One turning vector, and how many steps it has turned
The counts run from 0 to 244.
[143 138 111 147 119  88 115  84 141 135 111 135 120  99 159 100 138 131
 156  80 115 156 115 172 150 135 192 150 130 129 148 110  86 113 112 158
 142  81 111]
170
[110 154 188  96 156 153 128 180 144 126 116 120 147 163 160 104 143 128
 160 138 137 122 118  68 167 109 149 108 135 136 136 103 142  97 146 110
  68  98 119]
204
[178 174 125 101 173 113 131 116 145 186 116 152 140 113 170  78  98 118
 128 165 111 134 121 145 161 133 177 130 166 128 127 117 118 128 119 120
  78  94 128]
112
[164 125  92 116 162 111 172  89 100 165 146 122 110 128 169  89  96 128
 167 144  97 135 102 180 159 125 148 144 126 167 124 154 103 131 119 124
 104 103 148]
233
[160 171 170 124 146 151 130 159 187 134  85 132 131 141 148  82 122 146
 116 152 119 121 108 125 164 150 145 130 177 138 124  99 123 126  94 120
  77 143 126]
207
[174 131 109 141 106 130 184  85 148 115 120 160 105 130 167  79 152 110
 171 117 118 126  80 154 130 126 161 158  99 144 110  82 114 129 119 137
 117 117 148]
48
[159 113 100 136 148 153 162  83  97 136 148 136 111 142 126  98  96 114
 131 108 141  99 108 158 133 102 100 136 103 147  91 117 135 164 101 104
  88 142 163]
243
[173 136  81 166 131 110 150  63 123 135 120 183 124 112  84 107 116  98
 101  66 132 120 128 160 128 105 151 123 140 109 103  87 117 138  88 142
 115 110 138]
59
[123 126 144 122 149  97 110 127 145 141 131 100 143 157 142 112 133 170
 147  66 145 116 138 145 181 121 148  93 132 196 106 113  93 103  82 116
  95 100  94]
81
[103 107 141 119 116 180  95 165  75  92 114 119 111 127  58 128 105 157
 152  56 157 124 106 132 140 115  75 134 137 113 139 120 140 110 137 133
 128 130 131]
189
[138 102  95 167 153 116 172 140 124 121 123 118 129 113 103 107 117 140
 109 164 106 139  96 112 142 163  69 147 125 153 118 131 132 137  55 114
 101 179 118]
33
[ 98 117 117 151 135 128 101 131  96 158 154  94 143 125 116 144 141  95
 141  72 124 133 126 123 153 110 120 112 134 117 168 144 103  59 139 146
 141  68  91]
72
[142 129 119 118 106 132 118 140 116 151 136 129 145 126 164 117 139 103
 164  76 151 134 118 160 130  74 148 104 126 110 142 109 109  69 133 125
 147  33 116]
173
[129 167 175 122 150 137 138 183 187 112 112 149 161 140 149  97 144 156
 111 141 126 132 135  87 170 139 150 135 185 138 130 106 107 141 107 127
  83 135 129]
208
[139 171 135 117 189 125 147 158 138 135 130 170 176 120 113 125 107 132
 108 157 130 133 120  62 159  84 125 109 173 104 132  95 164 128 103 110
 100 119 126]
214
[125 132  88 122 165 110 152 129 121 143 153 125 137  99 151 120 109 146
 143 162  82 159 119 130 181 141 124 192 164 156 175 175  71 137 116 137
 125 110 141]
229
[115 164 190 119 170 126 126 123 148 132  86 127 129 156 135  86 131 148
 170 107 117 127 113 108 176 158 182 130 145 163 120 102 122 130 121 122
  58 136 108]
202
[113 102 108 144 135 167 161 169 103 113 159  75 125 132 163 119 143 105
 160 131 121 127  78 129 150 129  70 167 113 142 164 175 114 115 150 110
 120 125 140]
136
[149 124  91 155 152 159 138 112  80 136 128 119  96  87 111 124  80 147
 119 138 110 140 106 173 136 148  64 176 156 109 151 163 130 149  96 119
 116 153 146]
127
[132 114  87 105 166 117 167 143 121 158 181 124 161 131 172 112 126 113
 138 148 122 121 134 126 168  95 115 133 121 183 141 161  92 117 128  91
 102  89 159]
235
[148 151 127 133 156 145 122 121  89 193 105 100  96 101 138  81  92 111
 152 150 115 129 117 161 137 158 138 157 155 105 151 147 126 102 134 116
  75 104 111]
11
[145 135 126 134 151 183 162 137  92  91 134 136 107 108 169 123 109 157
 118 119 135 132  83 166 128  98  79 132 144 122 115 140 152 154  78  81
 108 150 158]
26
[145 134  91 164 142  94 153  89 133 127 146 190 141 116  89 108 115  87
 100  77 133 134 156 117 150  96 148 115 146 121 118  89 115 122  97 151
 114 112 131]
60
[116 118 101 112 157 128 155 149 111 132 170 136 136  99 164 129 132 135
 151 145 100 153 103 120 166 118 135 187 149 134 184 169  77 137 151 143
 143  90 153]
230
[120 133  79 116 178 126 148 149  93 154 157 132 161 117 123 134 113 113
 140 185 109 166 112  79 161 106 102 155 160  99 171 149 122  99 151 124
 122  88 119]
225
[130 161 126 126 163 133 106 108 100 161  87 142  95  91  87  89  70 144
 141 123 117 135 125 145 141 163 151 190 154  83 155 125 118 149 141 157
  87 144 133]
6
[149 163 125  96 167 108 142 143 160 174 138 143 160 121 168  87 102 115
 101 162 127 128 145 116 160 114 170 124 186 138 133 126 116 113 130 122
  79 104 136]
113
[139 155 117 119 128 165 111 139  89 150  96 135 104  90  92  92  79 142
 142 131 130 139 106 134 124 142 118 191 169  68 158 121 133 140 159 139
  99 129 144]
5
[121 117  84 131 160 153 142 172  87 145 165 128 142  96 106 137  98 127
 102 140 132 141 122 129 156  96  57 160 167 103 158 161 135 124 108 100
 133 125 146]
125
[ 96 100  93 157 160  80 175 105 122 108 128 134 145 131 113 113 141 126
 167 148  94 158  93  91 163 153 119 158  84 161 142 111 128 129  97 139
 106 141 107]
39
[ 97 131 156 122 149 123 112 150 151 106  93 135 133 122  65 109 108 174
 141 121 131 155 126  64 169 154 134 167 150 124 134  91 122 143 116 169
 101 159 112]
97
[164 142 122 129 175 134 147 138 119 153 133 104 129 119 171 101 112 136
  93 146 130 114 116 177 145 135 102 121 164 149 122 147 135 127  57  66
  80 142 130]
22
[197 124  92 159 105 120 165 122 187 119 129 174 131 120 137  72 147  81
 100  96 148 122 139 161 136 134 151 135 146 133 113  93  97 134  90 143
 120 123 151]
54
[101 121  94 175 139 108 117 128 127 114 137 139 139  91  83 139 136 104
 100  61 127 138 161 126 143 119 127 154 166  95 172 131  90 105 115 169
 143 111 107]
66
[129 149 137 111 177 173 150 156  86 151 158 124 133 124 194 114 120 120
 129 139 136 114  98 155 145  79 110 120 137 127 132 155 147 107 115  75
  86  88 145]
20
